(in the rows, 128 means zero)
A single turn carries every row of the set below to another of its rows. Some are shown first; where does it send the rows asked next?
J_260: [144 118 102 131 158 149 149 152 111  92 139  96 104 144 145  94 150 159]
J_949: [103 144 117 164 142 122 121 158 109 103 146 113 126 175 116 141 155 143]
J_911: [ 97 134  98 143 165 127 147 151 118 109 110 107 147 190 133 114 153 154]
J_448: [139 132 105 111 145 131 133 113 124 131 112 149 102 153 148 170 128 163]
J_916: [104 144 105 146 168 122 133 172 123 102 134 116 125 188 124 125 169 146]
J_821: [145 145 104 102 151 116 133 144 118 137  79 141  95 154 132 147 112 149]
J_29: [147 151 112 108 151 115 128 145 122 134  92 139  82 154 131 150 114 146]
J_329: [135 128 123 162 165 100 140 141 144 127 145 123 147 183 123 121 149 157]
J_866: [151 128  92 122 132 131 131 156 107 158 120 140 139 147 117 183 145 161]
J_567: [169 148 113 126 133 123 127 173 107 157 120 117 100 139 110 161 121 151]
J_202: [135 117 102 145 168 100 139 155 138 129 127 141 165 181 114 122 159 154]
J_15: [160 136 100 118 131 126 142 155 100 165  90 110 129 141 117 147 109 158]
J_55: [143 119 105 139 132 144 143 142  91  99 127  91 115 130 130  94 126 153]
J_863: [140 131  98 106 147 129 129 127 122 130 112 159 101 152 141 175 137 159]
J_124: [150 136 116 139 129 135 137 130 111 161 132 115 126 151 130 176 124 168]
J_729: [145 108  79 114 162 147 146 171 106  92 125 117 120 141 134  98 164 154]
J_180: [175 103 104 132 160 116 152 147 127 122 125 115 138 140 127  83 133 160]
J_992: [150 113  85 122 138 137 128 183  91  92 128 122 115 127 112 110 154 141]
J_530: [ 96 126  91 144 140 126 136 149  98 110 109 122 165 175 118 130 150 149]
J_761: [181 111 105 133 164 112 138 170 132 115 143 127 119 140 118  96 149 152]

J_29 turns into J_863
J_202 turns into J_180
J_992 turns into J_530
Where do these go?
J_124 turns into J_567
J_260 turns into J_916

A single turn carries every row of the set below to another of its rows. Some are shown first; where does it send the rows asked next?
J_876: [131 131 123 164 132 125 116 143  98 109 119 154 103 134 126 131 134 155
 156 107 141 145 140 143 114 184]
J_562: [146 130 129 162 133 135 120 144  91 125 125 162 101 151 121 126 139 139
 156 111 129 141 145 159 123 180]
J_989: [115 124 112  91 121 108 138 129 132 138 149 120 111 131 113 167 150 135
  98  89 102 140 100 160 121 120]
J_222: [115 130 126  78 128 116 134 124 128 139 136 137 112 131 116 155 133 117
  90 114 102 121  97 155 128 119]
J_351: [140 145 135 158 109 113 107 135 103 137 126 143 129 145 125 111 124 143
 166  99 147 144 150 135  93 170]
J_347: [144 133 111 146 110 129 108 141  94 117 130 150 114 165 119 105 131 146
 161 106 124 133 158 185 110 174]
J_181: [144 147 129 155 109 117 114 134  97 149 128 152 140 145 122 106 113 125
 166 109 138 137 152 139 102 175]
J_650: [135 147 128 156 108 111 110 133 101 138 125 146 139 136 125 110 112 136
 166 106 145 140 149 131  96 176]
J_695: [120 137  93 146 106 115 112 139  98 102 121 148 134 131 125 110 104 150
 163 113 133 129 151 161 106 189]
J_586: [145 137 116 135 104 115 109 131  80 108 113 135 126 140 140 113 126 169
 166 102 150 119 144 137  98 152]
J_600: [111 121 115  75 125 120 136 125 124 149 149 123 129 143 117 147 141 122
  95 104  99 130  96 160 131 119]
J_397: [117 115 102  81 116 109 143 129 124 145 143 127 128 132 112 146 145 123
 101 110  85 117 103 156 125 114]
J_405: [115 113 105  82 116 105 138 130 127 136 142 121 121 132 114 149 153 135
 100 103  91 122 102 153 118 111]
J_790: [123 125 107  87 121 115 145 128 124 154 153 130 121 135 110 161 141 115
  99 100  91 131 104 168 133 123]
J_738: [ 94 120  98  87 110 105 135 121 130 130 144 116 126 131 116 161 141 133
 101 111 103 118  91 150 114 129]
J_943: [108 117  95  81 114 104 144 129 125 139 140 126 135 119 114 148 136 125
 102 113  88 116 100 147 124 119]
J_796: [132 144 129 154 107 112 114 140  95 106 137 128 139 127 120 124 105 155
 145  96 165 160 139 136 129 167]
J_711: [138 148 121 150 106 120 124 138  85 126 141 141 155 128 116 117  88 127
 147 112 150 148 143 144 143 174]
J_62: [149 145 137 156 110 119 109 135  99 147 130 148 130 154 122 107 125 133
 166 102 140 141 153 144  98 168]
J_539: [103 123 106  74 123 116 139 124 124 148 147 125 141 131 118 147 127 118
  96 110 100 126  95 152 133 126]
J_630: [108 119 102  86 110 114 139 121 124 145 149 123 126 146 112 156 145 119
 101 115  92 114  96 165 123 125]
J_345: [142 141 104 133 102 115 117 130  74 118 113 144 145 130 139 109 106 150
 168 116 143 109 144 135 108 162]
J_501: [159 139 112 131 104 126 120 131  68 135 120 151 140 151 134 104 116 136
 167 117 132 106 150 153 116 155]
J_905: [128 133 107 149 109 117 104 141 102  98 123 141 113 147 124 112 127 165
 161 100 137 138 152 168  99 177]
J_156: [111 130 127  79 128 112 131 123 132 132 134 133 109 129 118 157 135 126
  89 111 107 124  95 150 124 118]
J_837: [102 127  99  90 119 101 141 127 133 132 144 121 125 111 116 169 131 134
 100  96 106 136  96 146 121 130]
J_401: [136 137  97 144 107 126 117 140  90 122 128 157 135 149 119 103 107 131
 163 119 120 124 157 177 117 185]
J_381: [158 144 135 150 108 131 121 141  82 138 148 142 140 156 111 113 111 124
 145 105 143 151 149 164 146 161]
J_32: [ 96 122 107  77 123 110 135 124 129 136 143 119 137 124 121 152 130 132
  96 104 108 131  91 143 126 126]
J_311: [106 115  99  83 115 101 139 129 129 130 138 120 127 119 115 150 144 137
 101 106  94 121  99 144 117 117]
J_839: [110 132 121  78 127 113 136 123 128 138 134 138 119 124 117 155 124 115
  90 118 103 119  96 150 129 123]
J_469: [141 118 117 154  98 131 106 120  89 116 109 123 136 134 125 105 130 143
 143  97 163 131 155 174 127 157]
J_617: [103 120 115  77 125 113 131 126 130 137 146 117 125 136 120 152 144 136
  94  98 108 135  94 151 123 118]
J_58: [104 118 105  88 111 110 134 122 129 135 148 117 117 144 114 159 152 132
 100 107  99 120  94 160 115 122]
J_259: [139 120 110 153  97 132 112 119  86 123 109 128 147 128 124 103 117 132
 144 105 158 125 155 173 134 163]
J_670: [109 128  95  87 118 108 149 126 126 148 148 131 135 115 113 163 122 114
 101 107  95 128 100 155 133 133]
J_65: [135 119 111 154  97 128 108 119  89 114 107 123 143 125 126 106 120 142
 143 102 164 129 153 168 128 162]
J_314: [162 135 124 134 106 125 111 132  73 125 120 141 121 161 135 108 136 155
 165 103 139 116 150 156 106 145]
J_984: [151 141 143 154 109 123 111 142  91 118 144 129 122 155 115 121 127 151
 143  90 157 163 145 156 131 154]
J_75: [ 98 121  94  86 109 109 140 121 125 139 146 123 134 132 114 157 134 120
 102 118  96 112  93 155 122 132]
J_775: [145 119 116 153  98 134 110 119  85 124 111 128 140 137 123 102 126 133
 143 102 158 128 157 179 133 157]
J_817: [126 135 112 162 130 124 124 142  95 115 118 162 120 121 125 129 113 140
 158 120 136 137 140 138 122 194]
J_618: [106 132 122  79 127 109 133 123 132 131 133 134 116 120 118 158 127 124
  90 114 108 122  94 145 125 123]
J_631: [141 134 117 160 131 135 128 143  88 131 124 169 119 138 121 122 119 125
 158 124 124 133 145 154 130 190]

J_839 turns into J_222
J_311 turns into J_943
J_989 turns into J_837
Where do these go?
J_32 turns into J_539
J_695 turns into J_401
J_259 turns into J_775
J_738 turns into J_75
J_984 turns into J_796
J_351 turns into J_650
J_631 turns into J_562
J_314 turns into J_586

